One turning vector, and how many steps it has turned:
The counts run from 0 to 159.
[ -9   4   0   5  24   8  22   1 -23   2  11  -4 -10  -4   5 -11   1  12
  -5   4  12 -23   9  14   9  23  -1  -8  -5   4  -1 -25  18   8  -3   3
   8 -21  -1 -19 -12   0 -25 -15   9  -1 -12  -2   8   3   5   2  12  -2
   8 -10  -9 -27  13]
79
[ -7 -13  -3  -1  -2 -32  30  -3  -9  -3  13 -17 -13  18  19   4  11   1
 -16  -6   4 -21   2  -2   0  16  12  26   0   2 -12  22   8 -13   5   9
   0   9   4 -11   3   1 -14 -14  -5   3  13 -10  -6 -10 -14   0   3 -17
  -1  -5   8   8  -8]
123
[ -7 -13  -8  13  -1 -29  14  -4  -4   0  19 -16   3  10  19   9   9  -5
 -16 -19   0  -4  11   5  -5   4  38  22   1   7 -18  13 -13   1   4 -13
   8   6  13 -13  11  -7 -17  -8  11   4  22  19  -1 -17 -14   8   0 -20
  -8  -6  13  -2   7]
9
[-12  -7  -5  11  14  -3  18  -2 -22   6  12  -8  -4   7   8  13  -2   5
  -8  -4  25 -16   2  12  -1  23   1   4 -13  13   2 -26  10  -9 -11   7
   7 -19  -4  -9   5  17 -30  -2  10  11  12 -10   8  -9  -6   4  13  -4
   3 -18  15  -6  12]
74
[-36  -6   2   5  36 -13  28  -3 -20  -6  12 -13   8  11  16  15   3   6
   8  -6  26  -7  10  -8  -1   3  13   7  -7  22  -4  -5  13  -5   4  -1
   4  -5  10 -12  -3   2  -8 -15   3 -21  11   7   1  -9  -9   0   5  -4
 -17  -9   7  -3   6]
105
[  1  -2  12   7  -1   7   0 -12 -21   2   3 -14  -3 -14  14  -1   7  21
   4  11   1  -5  -7  11  -7   2   6  21  14  -2 -10  14   4  27   4   0
   3  -4 -16  14  -1 -24 -27   7  12  13  17  11 -15 -22 -18 -15  11  -3
   1  -8 -12  -3 -16]
150
[ -1 -23 -19  14 -12 -15  15 -21 -41   9   7  -9   1   7 -19   1  15  13
  -9  -2  -2 -18 -12  -9   0   2  12   5   4  10   7   0  18 -16  -7   7
   9 -10   3   8  -7 -10 -22   5   0   2  -1  16  -3 -17   3   6   8  -3
  12 -22  -3  -9   6]
64
[ -4  13   5  26  -2  15  21  -8 -18  -3  -7 -16  -9  14   6  -7  10  -1
   1  -6  21 -19   3  11  -4  14  23   7  -2  -7 -18 -11  -8   7  -4 -18
   2 -19  -4   8  -1 -17 -35 -10  16  10   0   4  -6  -5  -9   6   1  -4
   8 -23   3 -19   6]
77
[-17 -12   2   8   6  -9  33  -3 -29   5   3   7 -13   1   9   2   6   0
  -9   1  -5   5  15   4   6 -11  10   3   5 -12 -14  17   7  22  19 -17
   0 -11  17 -17  -7 -22  -7   1   3   4 -11  13   3 -14 -16 -11   4  -9
   5 -10 -20 -25  -7]
114
[-25  -6  -9 -10  15 -22  15   8 -21  -3  24  -7 -13  19  21   0   3  18
 -13  -8   7  -4  10  18   6  15  15  25  -3  -1  -8  -7   6 -16  -2   4
   8  -9   1 -20  16  18 -14 -19  15 -12  12  -2   2 -10  -1   0   5 -16
   5  -5   0   5  -5]
13
[-16 -22   2   5  -5  -7  29  -1  -9   3   4 -11   7   1  16   2   3  13
 -20   3   8  -5   5   8  -1   3   8   9   3  -3 -15 -15 -21  -1  28  -9
   1  -9  -5 -16  -6  -2 -22 -14   7   0  26   7  -6 -18  -3   0   4  16
 -14  -4  -8 -27   7]
21
[ -8 -26  -7  11  -5 -12  15 -15 -31  -2   6 -14   6   0  -6   3   2   0
 -14 -12  12 -30 -10  -5  -8  16   1   4   5  14   6   6  17  -7   4   1
  14   2   3   1  -8   1 -31  -5  -6  11   0   7  -8 -12 -11  10  26  -2
  -1 -23  -5 -10   2]
63
[ -8 -24   5  10   2   2  22 -17 -28   5   2  -2  15  -5  14   7   3  12
   5  -6  -1  -8  -4  -6 -11 -14   6  -6  11   5  -7   9  -7   4  15 -25
   8 -11  -2   2 -10 -17 -14   2   2   9  -6  11   1 -21  -7   6  15   7
  -4 -21 -24 -23  17]
52
[ -3 -12 -14  -2   6 -30  20 -10 -11  -7  20 -13  -4  15  26  13   1  -1
 -14  -8   3  -6  10   9 -13  12  26  18   2   5 -13   6   4 -18  -1   4
   1  -4   6 -14   2  -2 -12  -5   4  -7  19   2  -1 -15  -5   5   5 -18
  -7  -7  24  13   2]
8
[  6 -13   8  12  -9   2   5  -8 -14  -2  17 -14   4  -3   9  -2   8  29
   1   8  -4   2 -20  -1  -2 -10  19   8  20  -4 -24  18  -1   7  11   8
   6   4 -10   5 -17 -32 -21   5   2  -1  29   8 -15 -23  -3  -2   8  -3
  -5  -9  -8  -8  -3]
149
[  4  -5  19  -4  -4   6  20 -17 -15   1   9   1   1 -10  38  -3   3  25
  -6  12  -5  -2   0  21  -5   0  -1   7   3 -17 -14   0  -3  16  13   5
   6 -10  -6  -7 -11 -27 -23   4   9  15  11   3   7 -17  -4 -14  22   0
   9  -2 -20 -17  -2]
145
[ -6   2  -5  -4  14 -14  27   4   0  -4  14 -14 -15  12  30  -5   9   9
 -14   1   1 -10   3  22 -11  16  12  10  -4 -18 -25  -7  -5 -14  12   9
  -2 -19   0 -31  -2  -4 -18 -16  12   3   4  -7   1 -17  -1  -7   0  -2
   1   1 -17  -6  -2]
19
[-19   8  -7   5   4 -26   9   1 -24  25  12  -8 -15  -6   3  12  24   4
   1   3   8   8   5   9   2  16   7  20   2  -6 -17   3  10   1   8  -3
   3 -16  14 -12   3  -4 -15 -12  19   9  10  23  -1 -10 -11  -9  -3 -18
  -2  -5   4 -23  -4]
11
[ -2 -12   2   6  -3  -3   2 -13 -10   6  14 -16  19   7  16   7   7  26
  17   1   5  -4  -5   8   8  -5  34  17   7   8  -2   5 -13   3   6  -6
  -4 -12 -21  15   9 -17 -17  -3   8   1  30  10   9 -36  -4  -2   8  -8
 -10 -10   0   4   9]
40
[ -4 -26   2 -12   8 -10   4 -16 -13  -5  19 -19  11   0  16   3  -6  24
  11 -16  -4 -17  -3  18  -5   9  21   6   4   2   3   3  16 -19   9  13
   9  -2 -21  -5   7  -6 -16 -10   6  -5  -2  -4  17 -32  -5   4  20  -8
   4 -11  -3  10   4]
159
[ -4 -13   2  -5  16 -10  17 -10 -31   0  15   5  -2  10  30   4   0  23
  12  -2  -8 -10   0  16  -4  -5   4  -5   2   1   5   0  14 -19   0   4
   1 -27 -11   3  -2  -5 -11  -7  -3  -2 -20 -13  17 -18   2  -6  24  -3
   6 -13 -22  -1   6]
49
[-14  14  15  -3  13   1  -6 -11 -23  13  19  -1   3 -10  33  13  10  18
  25   9   2  -5  -6  13  -7   8   3   0   0   9   1   0   8   4  15   4
   3 -23  -6  11   7  -9 -13  -5  13  23   3  12  10 -19 -15 -12  12  -5
  -6  -7  -6  -7  -1]
42
[ -6  -4   0  -7   3  -8  -5 -23 -10   5   8 -12  11  -9  19  -5   5  15
  11   5  -9 -14   2  24   5  19  10   2   8   2  -3   9   9  28  21   5
   5 -10 -16  -3  10 -19 -21  -4   7  13   9   9   8 -20 -16 -17  12  -5
  -1  -1 -14  -9  -1]
36
[-12  -7   2  14  -6 -20   8  -2 -17  18  13 -10  -2   7   7  11  22   1
 -10 -12   5   7   6   5   2   5  24  21   4  -8 -15  10  -2  10  11 -17
   9   0  12 -15   5 -11  -9  -5  14  12  21  23   5 -18 -15  -1  -7 -15
  -8  -7   5 -24  -2]
10
[-12   3   9   9  -1   5  14 -19 -20  -4   7 -26   2  13  14   4  13  11
  23   3  15 -11 -10  -2  -5  -7  18   7   9   1 -10   4  -1  -1  16 -15
  -7 -15 -16  18   6 -11 -13  -3   4   5   1   4   1 -32 -10   3  10   4
  -7 -15 -22 -16  -7]
46
[-14 -18  -2  -8  25 -22  37  -4 -21  -2  13   5 -14   3  23   6 -11  11
 -16   8  -8   3  15   5  -1   3   7   4   0   5  -2  14  16  -1   8   1
  -7 -14  15 -20   2  -4 -10  -7  -6  -8   3 -13  -9 -13 -16  -8  13  -9
  -6 -14  -2   3   0]
116
[ -1 -25   1  16   1  -9  20 -15 -33   3   0   8   4  -2   2   9   6   7
  -8  -7   4 -10  -8 -12  -7  -6   1   7   7  15  -4   2   6  -4  -7  -9
   5  -8  12  21  -7  -9 -25   5   3  17   6   5 -24 -20 -21   2  14  -1
  -3 -29  -1  -6   4]
58
[  6 -28  19  20  -6   1  24 -11 -29   1  12  -5   0  11  13  23  -4   6
  -9  -9  10 -12  -6  -3 -10 -14   1   8   6   4  -8  10  13  -8   9  -6
  15  -3   0   9 -13  -3 -18   0  -3  21   5  -9 -12 -31 -12   0  25  -1
 -11 -21  -7  -6  -2]
57
[-28  -5  -1   4  24  -4  25  -2 -26  -3   8  -6   0  19   4   8  12   5
  13  -4  21  -7  -1  -2   5 -13  19  19   5   8  -5  -7  11 -10  -2  -6
  -6  -4   7  -2  -9  -8  -8 -16  -5 -25   6  14   2 -10   1  -4  -5  -9
  -9 -11   8 -17   9]
106
[ -5 -13  -1  14  12  -9  12 -12 -40   8   9   9   8  -6  -2  -2  13  19
  -9   2 -18 -13  -9  -4   4  -3   8   9   3  12   5   9   2   2 -16 -16
   0 -15   9  20   1 -17 -29   4   7  12   3  10 -18 -10  -6   2  10 -15
  13 -25  -3   4   4]
59
[-14  -6 -21   7   6 -19   8   2 -18  19  22 -10  -3   1  12  -3  23  20
  -7   8  -9  11   6  13  10  15  25  20  -2   3  -6  -3  -4  11  -1  -7
  -7 -21  -8 -12  16  -6 -23  -6  26  -3  30  22   1 -13   7   1  -6  -5
   4  -7  -8 -11  10]
132
[  0 -11 -16  15  -2 -18  15 -18 -11   8  15 -12  -4   3   6  22  10  -4
  -9  -5   8 -11  -1   9 -18  19  15  -3  -1  11   3  -8  14 -24  -4  12
  11 -19   2  -1  -6  -2 -24  -1   6   7   9   2   2 -15  -2   6  11  -1
  -5 -25  18  -8  15]
69
[ -8 -13  -4  -2  -6 -22   7  -6 -19   6   2 -14  -5 -10   3  -1   3   1
 -12  -2  -3  -3  17  13  10   3  14  20   7  -2 -12  15   8  28   8 -18
   4 -12  14 -11  12 -12 -16   4  16   6  -5  21   3 -15 -11 -10  10 -13
  10  -7   6 -11 -12]
5
[-17  -1  -4  -5   7  -8  11 -17 -28   9   4 -13   5   0  -6   5  11   4
  10  10  14 -16  -5   3   3   6  20  12   1   1   1   3  16  10  -3   6
   2  -8   8   5 -17 -44 -21  -3  -6 -13  -1  25   1   4   4  -6   6  -2
   0  -5  17 -14   4]
95
[  1 -25   1  13  27  -2  21  -7 -22  -1  12   7  -2  -3  16 -13 -10  31
  -3 -12 -17  -5  -6   7   1  -1   6  -6   6  10   1  12  19   5  -3  -5
   1 -12  -8  -2   2   1 -16   3   3   3  -3 -16  -2 -23  -7  -8  15 -12
   5 -13 -19   5  13]
55
[ -1  -3  -5   2  14   3  30   1 -11  -3  10  -9 -15  15  15  -7   0  17
 -10   3  16 -23   5  14  -7  22   4  -6  -4  -5  -7 -18  20 -10  -7  15
   5 -25   2 -13 -17  -4 -22 -11   3  -1   0 -20   3   1  14   5   7   1
   4  -8  -6 -18  16]
80
[-10  -2  12  12   9   6  18 -10 -24   0  -1  -9  -5 -15  -5  -4  -4   7
   2  15  22 -14  -1   5   2   6   6   9   1   7  -4   1  14  37  -6   1
  -1  -1   3   7 -13 -29 -36   1   4  -1  15   8 -22  -4  -9  -9   9   0
  -5  -7  11 -17  -2]
89
[-21  -6  -2  -2   5  -9  17   0 -13   6  14  -6  12   6  26   8  11  18
 -15  15  22 -16   1  -2   1  11   3  22  -4   9  -9 -22 -17 -10   0   0
   4 -13  -1   0   1   1 -18 -15  18   3  27  16   1  -7  -2   7   7   2
 -10 -10   2 -13   9]
136
[-11  10  16   4  23   3  11  -6 -14  13  19  -9  -9  12  23  16   0   6
  23 -13   9   2  11  16  -4   7  18   2  -2   1  -6  14  14  20   8  -4
   5 -19   2  -9   4 -16  -9  -7   4   0  -8   4  17  -7  -9 -13   8 -27
  -4   0   3  -5   3]
103
[  2 -13  -2  11  -3  -6  14 -17 -19   7  13  -6   3   7   8   0  -6   8
  -7 -19  -1 -21  11  15  -3  16  10   2   1   4   6   4  18   3   3  -3
  15 -11  -6 -15  11  -3 -27   1   6  27  -8   2  15 -16 -15   1  21 -11
  19 -15   8  -9  12]
67
